(in the rows, 128 means zero)
The rows of Z fall into several groups, and each row is roughly a mix of its group's hidden directions; some rows fit no group.
Z:
[[107 110  68 121 137 118 138 154 108 101]
 [113 144 160 127 108 105 148  88 154  91]
 [106  97 104 111  89 114 144 141 154  92]
 [164 141 144 149 105 109 131 135 184 117]
 [125 120  96 115 165 143 110 152  79 146]
 [164 162 149 158 140 141 128 162  98 141]
 [108 123 121 133 122 111 109  56 130 121]
 [140 138 140 102 142 149 145 189 104 120]
 [126  95 145  99 175 130 141 168 123 119]
 [150 157 113 125 179 113 113 131  85 128]
 [103  99 134 113 120 134 118  88 174 156]
 [104 147 111 108 126 153 142 169  85 107]
 [145 161 176 117 100 136 136 155 152 108]
 [143 141 120 125 121 114 139 167  70 100]
 [138 114 130 117 143 143 110 174 167 168]
 [ 99 100 128 128 130 150 128  81 168 151]
 [ 93 121  79 104 132 128 122 131  85 111]
 [ 99 106 101 103 113 108 149 101 143  87]
 [111  97 114 148 132 111  98  77 149 146]
 [154 161 130 121 149 125 153 172  99 100]
 [111 116 150 113 109 135 158 106 187 121]
 [167 137 146 150 164 141 112 152 117 167]
 [122 139 154  97  99 166 158 159 151 130]
 [114 128 121 130  95 119 149  98 185 108]
 [133 121 140 148 109 123 125  96 194 134]
 [104 105 151 134 125 159 125 111 169 170]
 [134 115 138 102 173 148 126 181 114 136]
 [131 141 142 170  96  95 102 100 154 121]
 [125 124 138  98 135 149 130 167  74 107]
 [174 151 147 150 111 113 137 144 170 111]
 [148 143 117 128 180 143 105 165 105 145]
 [144 153 143 171 109 116 111  98 161 154]
 [121 137 140 128  95 117 166  97 172 103]
 [147 125 119 132 106  97 126 102 187 109]
 [104  74 146 102 132 151 156 125 153 128]
 [171 169 163 130 131 123 154 150 148 137]
 [126 132 106 106 151 138 139 169  77 108]
 [127 122  82 103 167 125 123 142  85 125]
 [125 127 153 107 131 130 117  58 138 142]
 [ 92  95  93  83 132 137 145 140 121 115]
 [126 152  91 138 146 135 125 155  71 127]
 [113 112  77 119 147 107 116 103  97 101]
 [150 141 128 177 129 111 112  95 152 162]
 [131 128 169 111 102 142 147 122 183 113]
 [108  94 118 136 120 136  81 103 123 170]
 [158 165 125 133 169 135 124 163  94 128]
 [ 89  95 123 145 130 162 131 116 163 158]
 [126 158 136 119 156  89 128  89 123  89]
 [112 114 132 130 149 179 149 169 119 155]
 [111 116 144 140 130 150 126  66 159 146]
 [133 123 122 111 119 101 120  64 158 114]
 [139 118 177 135 108 130 133 110 182 138]
 [151 140 147 135 171 138  98 115 163 161]
 [179 145 106 143 106 125 170 143 109 123]
 [106 138 183 119 109 127 141 115 172 118]
 [119 146 186 142 108 123 127 106 167 123]
 [131 131 155 171 102 125 115 112 179 142]
 [104 107  92  87 151 137 138 147  90 126]
 [135 128 107 110 186 113  91 147 134 144]
 [156 135 113 164 137  94  99  91 138 152]
 [131 180 146 150 110 156 136 164 108 131]
 [129 135 152 148 109 131 144 111 193 142]
 [136 159 154 150 132 143 118  80 138 167]
 [127 107 111 127 156 141  82 151  96 161]
 [181 148 117 138 159 107 114 153 151 147]
 [ 96 143 139 122 151 117 115  87  86 100]
 [137 132 140 152  93 102 138  92 169 103]
 [ 88  90 102 105 137 156 112 143 101 141]
 [147 121 139 101 149 130 169 166 161 104]
 [ 99 134 137  83 141 105 151 111 152  91]
 [173 148 142 171 121 108 111 120 159 139]
 [143 135 146 106 157 145 141 182  95 126]
 [122 147 120 130 137 156 136 169  70 125]
 [116  93 151 122 136  94 163 100 144  96]
 [107  94  94 139 104  97 116  98 152 109]
 [123  86  87 117 160 106 141 107 153 128]
 [117 121  99 120 145 134 113 139  60 126]
 [137  99 149 125 120 106 121  89 182 134]
 [159 143 161 176 110 131 107 127 150 154]
 [153 170 116 125 144 124 158 164 135  90]
 [128 152 116 138 105 104  77  98  97 129]
 [130 137 155 101 147 173 137 163 152 152]
 [101  99 120 114 118 122 116  80 170 144]
 [178 155 146 149 114 112 138 144 163 107]
 [100 125 148  90 108 154 157 156 143 100]
 [144 154 143 115 114 127 164 165  92  98]
 [160 150 160 161 106 113 121 112 170 123]
 [128 151 158 157 111 104 124  78 137 101]
 [147 136 128 135 121  87 133 104 183 103]
 [125 136 137 115 135 157 135 172  72 117]
 [137 136 169 139 102 127 134 112 187 134]
 [109 107 153 135 123 157 126 111 174 168]
 [117 103  93 120 119  99 144 142 154  80]
 [142 138 180 151 103 138 130 117 170 145]
 [130 147 184 122 100 157 143 156 140 120]
 [123 135 167 112 120 140 171 113 175 121]
 [123 143 154 143 110 133 136  70 161 148]
 [155 146 146 134 142 156 151 185 111 130]
 [128 132 149  94 111 156 156 181 120 119]
 [112 137 130 122 130 109 104  72  84 121]
 [158 141 164 148 106 130 135 144 178 148]
 [ 77  99 114 142 123 164 140 111 116 155]
 [163 137 137 133 114 111 136 102 187 112]
 [131 135 111 123 147 141 144 180  79 116]
 [136 128 130 151 163 125  68 132 132 159]
 [116 112  81  89 141 116 137 155 100 109]
 [114 116 124 111 104 121 163 129 181  93]
 [ 83  96 101  86 136 144 135 137 109 120]
 [ 88 114 112 111 121 144 141 111  74 107]
 [131 161 109 169 113 108 115  97 161 149]
 [118 127 128  83 117  85  96 122  92 133]]
Each list below has one row that fits no group; the rest each fit one group, if only roughly. Name that row.
- z609: [ 82 105  87 114 140 137 123 138  89 131]
- z831: [105 103 133 110 132 163 134 152  73 125]
- z781: [138 115 150 123 117 130 125  91 189 148]
- z419: [109 133  89  84 130 112 131 142 109  86]
- z278: [157 140  94 133 172 117 108 139  89 138]
- z866: [154 166 169 140 157 121 109 142 154 148]
- z187: [154 110 131 135 126 110 109  97 185 150]
- z418: [ 92 117 119 127 114  99  90  88  99 133]
- z805: [ 70 104 141  87 123 146 141 126 132 117]
- z670: [129 120 115 119 112  95 116  74 166 113]
- z271: [138 139 166 143  92 115 107  96 167 136]
	z187
- z722: [123 143 133 112 136 147 176 173 152 105]
- z940: [115 103 124 147 150 115 106  75 159 147]
- z205: [111 125  96 123 145 131 127 162  68 121]
- z668: [140 137 134 108 134 120 164 176 106  88]
- z913: [138 128  95 156 159 114  81 112 104 146]
- z579: [121 142 166 122  89 130 131 117 183 118]
- z954: [156 154 130 139 172 119 124 146  78 126]
- z920: [118 114 100 102 170 140 106 163 104 149]
- z215: [133 132 152 121 119 107 133 117 199 124]
- z108: [124 146 160 125  95 140 165  94 164 132]
- z379: [132 135 154 150  91 118 143  81 164 130]
	z379
- z632: [143 155 109 157 122 112 107 123  69 130]
- z981: [141 163 142 162 121 152 114 148  83 150]
- z912: [104 101 125 128 101 117 132  92 182 122]
- z78: [ 92  90  89  88 140 139 127 144 123 125]
- z833: [138 122  76 116 172 114 109 136  97 128]
- z237: [113 133 140 120 133 170 158 171  90 121]
- z435: [145 148 135 116 136 144 130 179  76 128]
- z307: [124 112 121 133 178 129 112 110 181 142]
- z270: [156 174 138 112 132 121 132 171 109  98]
- z200: [125 142  89 105 129 122 151 164  95  94]
- z140: [118 102 106 111 120 114 127  86 181 125]
- z353: [155 132 122 134 126  85 109  95 175 124]
	z200
- z509: [145 136 138  95 141 135 158 180 125  96]
- z253: [ 91 119 101  86 119 134 128 136  93  97]
- z999: [115 108 134 155 112 125 105  76 152 160]
- z411: [102 137 162  81 132 145 169 145 128 122]
- z403: [139 143  89 128 151 119 113 149  71 121]
- z708: [117 107 124 146 135 113 117  80 181 134]
- z386: [120 105  75  99 164 121 113 148 117 132]
- z223: [153 137 120 125 181 129 125 175 103 124]
- z803: [117 117  93 101 151 135 142 161  84 108]
- z238: [ 99 110 111  86 121 128 164 160 127  98]
- z3: [134 137 156 140  97 109 141 114 187 112]
	z238
- z984: [102 125 147 107 138 171 129 160  93 156]
- z96: [150 134 170 138 107 115 122 107 182 133]
- z429: [109 106  74  93 137 115 141 121 114  99]
- z372: [ 90  96  88 105 144 138 117 124  92 121]
- z189: [131 129  89 106 140 117 144 166  89  98]
- z132: [122 126 176 154 120 153 118 129 158 169]
- z597: [177 163 170 151 125 125 122 149 122 129]
- z164: [ 89  88 146 123 119 162 154 114 155 140]
- z898: [141 133 113 103 152 141 149 176  87 113]
- z901: [140 130 164 147  96 134 113  94 163 159]
- z929: [140 121 106 123 156 120 112 175  80 118]
- z421: [108  99  96 111 125 101 125 102 166  97]
- z283: [101  93 141 115 108 126 145 100 179 122]
	z901
- z448: [101 123 150 114  94 120 159 103 164  99]
- z335: [113  96 125 107 125 144 105 168  83 145]
- z306: [105 100 110 140  90 104 121  84 153 122]
- z77: [138 147 180 154 128 149 106 142 137 164]
- z37: [124 137 125 130 138 150 120 156  58 130]
- z321: [122 126 109 154 129 136  78  97 128 171]
- z29: [129 107  69 102 161 117 117 151 126 131]
- z764: [168 156 121 135 152 117 116 160  82 121]
- z416: [107 109  74 100 130  98 121 113 111 107]
- z769: [105 135 163 126  94 154 150 131 176 127]
- z734: [133 142 124 121 176 139 103 150  84 152]
- z543: [139 143  87 151 151 113 101 123  81 141]
- z754: [119  99  85 105 155 111 114 119  87 117]
- z908: [152 164 123 133 124 128 129 162  71 118]
- z316: [152 124 137 164 114 103 103  87 162 141]
	z316
- z301: [108 111 139 150  84 121 123  99 174 115]
- z681: [152 168 176 159 121 112 125 107 142 123]
- z499: [114 117  94 129 135 116 126 122  62 111]
- z141: [179 138 177 128 141 129 136 160 134 123]
- z880: [ 99 102 100 108 130 121 147 105 180 120]
- z89: [124 133 165 152 108 121 107  81 160 146]
- z62: [134 117  84 102 157 107 123 138  88 104]
- z249: [151 165 159 133 127  95 143 108 162 102]
- z387: [145 138 158 142 110 114 113  79 170 134]
- z355: [107 128  91 128 136 112 121 142  69 105]
- z773: [135 125 127 109 118  96 130 106 191 109]
- z211: [144 159  91 134 129  97  93 127  88 118]
- z127: [147 155 150 117 139 151 132 173  85 139]
- z883: [142 151 127 135 141 118 126  72  90 100]
	z499
- z942: [127 107  79 139 149 129  94 126  86 136]
- z456: [113 104 153 133 106 128 126  86 179 143]
- z542: [180 167 142 135 131  97 127 145 150 114]
- z362: [119 123  96  96 149 132 125 169  86 109]
- z61: [130 134 135 129 115 141 106 146  60 151]
- z608: [115 121  94 108 141 128 140 176  86 114]
- z437: [144 183 129 123  98 134 164 140 133 101]
- z10: [111 127 161 144  83 125 142  95 161 107]
- z845: [150 131 162 156  83 140 142 140 163 147]
- z455: [136 154 155 110  93 149 158 161  97 121]
- z530: [120 117  85 116 127  86 102  88 137 118]
- z120: [138 136 101 158 154 119  83 110  99 153]
	z362
- z715: [145 137 100 151 172 114  91 132  94 137]
- z622: [102 117 143 108  93 123 162 112 167 100]
- z952: [104  94  98 115 134 110 135  93 172 127]
- z44: [141 109  84 127 159  97 100 109  98 133]
- z478: [122 122 110 137 107  94 111  74 156 110]
- z224: [125 138 168 104 108 157 168 131 164 130]
- z295: [107 100 101  86 151 150 132 164 114 140]
- z451: [170 169 150 126 129 116 142 163 149 108]
- z197: [102 143 167 157 104 141 124  98 166 135]
- z101: [154 158 143 124 160 133 140 164  82 122]
	z197
- z468: [126  99  92 110 151 106 101 110  85 122]
- z310: [136 121 108 130 137 120 106 159  62 127]
- z917: [151 158 146 129 182 122  99 148 120 148]
- z479: [121 116 143 114 157 130 155 118 191 118]
- z358: [106 117 100 107 143 142 138 173  82 126]
- z292: [ 88 101  92  88 147 114 119 123 134 105]
- z925: [101 132 146 134 118 177 150 160  93 136]
- z774: [ 83 119 111 118 150 131  94 104  89 117]
- z25: [138 152 124 103 121 153 144 186 101 119]
- z651: [147 140 164 149 121 120 115 134 188 145]
- z121: [144 137 124 107 170 138 142 185 133 111]
- z426: [129 112  93  94 159 121 132 153  88 106]
- z555: [105 135 141 115 103 121 150  94 184 116]
	z555
- z910: [131 129 170 157 118 152 126 112 172 159]
- z146: [153 134  99 150 160 124  97 134  83 146]
- z569: [162 144 143 136 133 108 144 133 191 121]
- z272: [ 98 101 107 108 134 162 126 142  78 141]
- z15: [122 137 138 152 103 120 122  64 154 141]
- z784: [103 108 139 108  92 153 134 120 179 141]
- z170: [140 151 153 146 140  94 104 100 172 117]
- z279: [151 136 156 149 101 112 120 123 187 133]
- z698: [115 141 141 102 113 125 160 106 178  95]
- z266: [108 101 159 129 101 135 126  90 172 141]
- z595: [ 86 110  93 108 138 117 115 103  87 121]
- z558: [124 121 154 110 112 126 150 120 194 115]
	z698
- z553: [150 153 134 129 155 147 110 164  82 149]
- z489: [114 123 103 122 149 143 138 180  83 127]
- z794: [109 116 144 157  80 124 129  84 142 108]
- z971: [133 133 124 163 118  91  98  87 156 110]
- z738: [ 94  99 115  81 141 136 118 100 112 154]
- z360: [158 139 103 143 165 127 104 141  83 148]
- z861: [100 129  88 155 132 118 120  94  92 102]
- z802: [ 89 104 133  82 118 150 152 153 147 127]
- z948: [131 103  93 109 166 132 100 161 136 157]
- z796: [120 116  76  99 139 109 135 142  94  99]
- z212: [127 124 152 101 163 159 144 155 170 139]
- z472: [144 132 122 116 152 125 135 183  84 109]
- z515: [164 147 156 155 127 119 104 109 173 141]
- z972: [165 147 114 129 134 122 153 181 122  97]
	z515
- z158: [141 147 109 139 122 132 140 171  74 107]
- z13: [116 122 139 103 126 139 170 146 183 111]
- z134: [100  97 123 119  76 131 131 106 165 132]
- z16: [ 86 105 128 100  92 145 164 123 127 106]
- z865: [113 109 123 112 151 155 139 156  70 123]
- z662: [154 169 180 144 118 141 149 139 119 141]
- z179: [133 122 103 101 147 140 149 185 101 121]
- z376: [115  82 103 140 147 105  87 111 107 140]
- z778: [145 146 122 141 141 136 108 152  62 132]
- z518: [ 98 108 141 155 108 150 107  90 114 164]
- z166: [126 144 181 162 116 137 104 107 127 159]
- z458: [151 140 157 144 112 111 118  84 173 127]
- z288: [127 134  97 114 146 126 145 126  64 107]
- z91: [152 163 141 139 135 137 115 141  69 148]
	z158
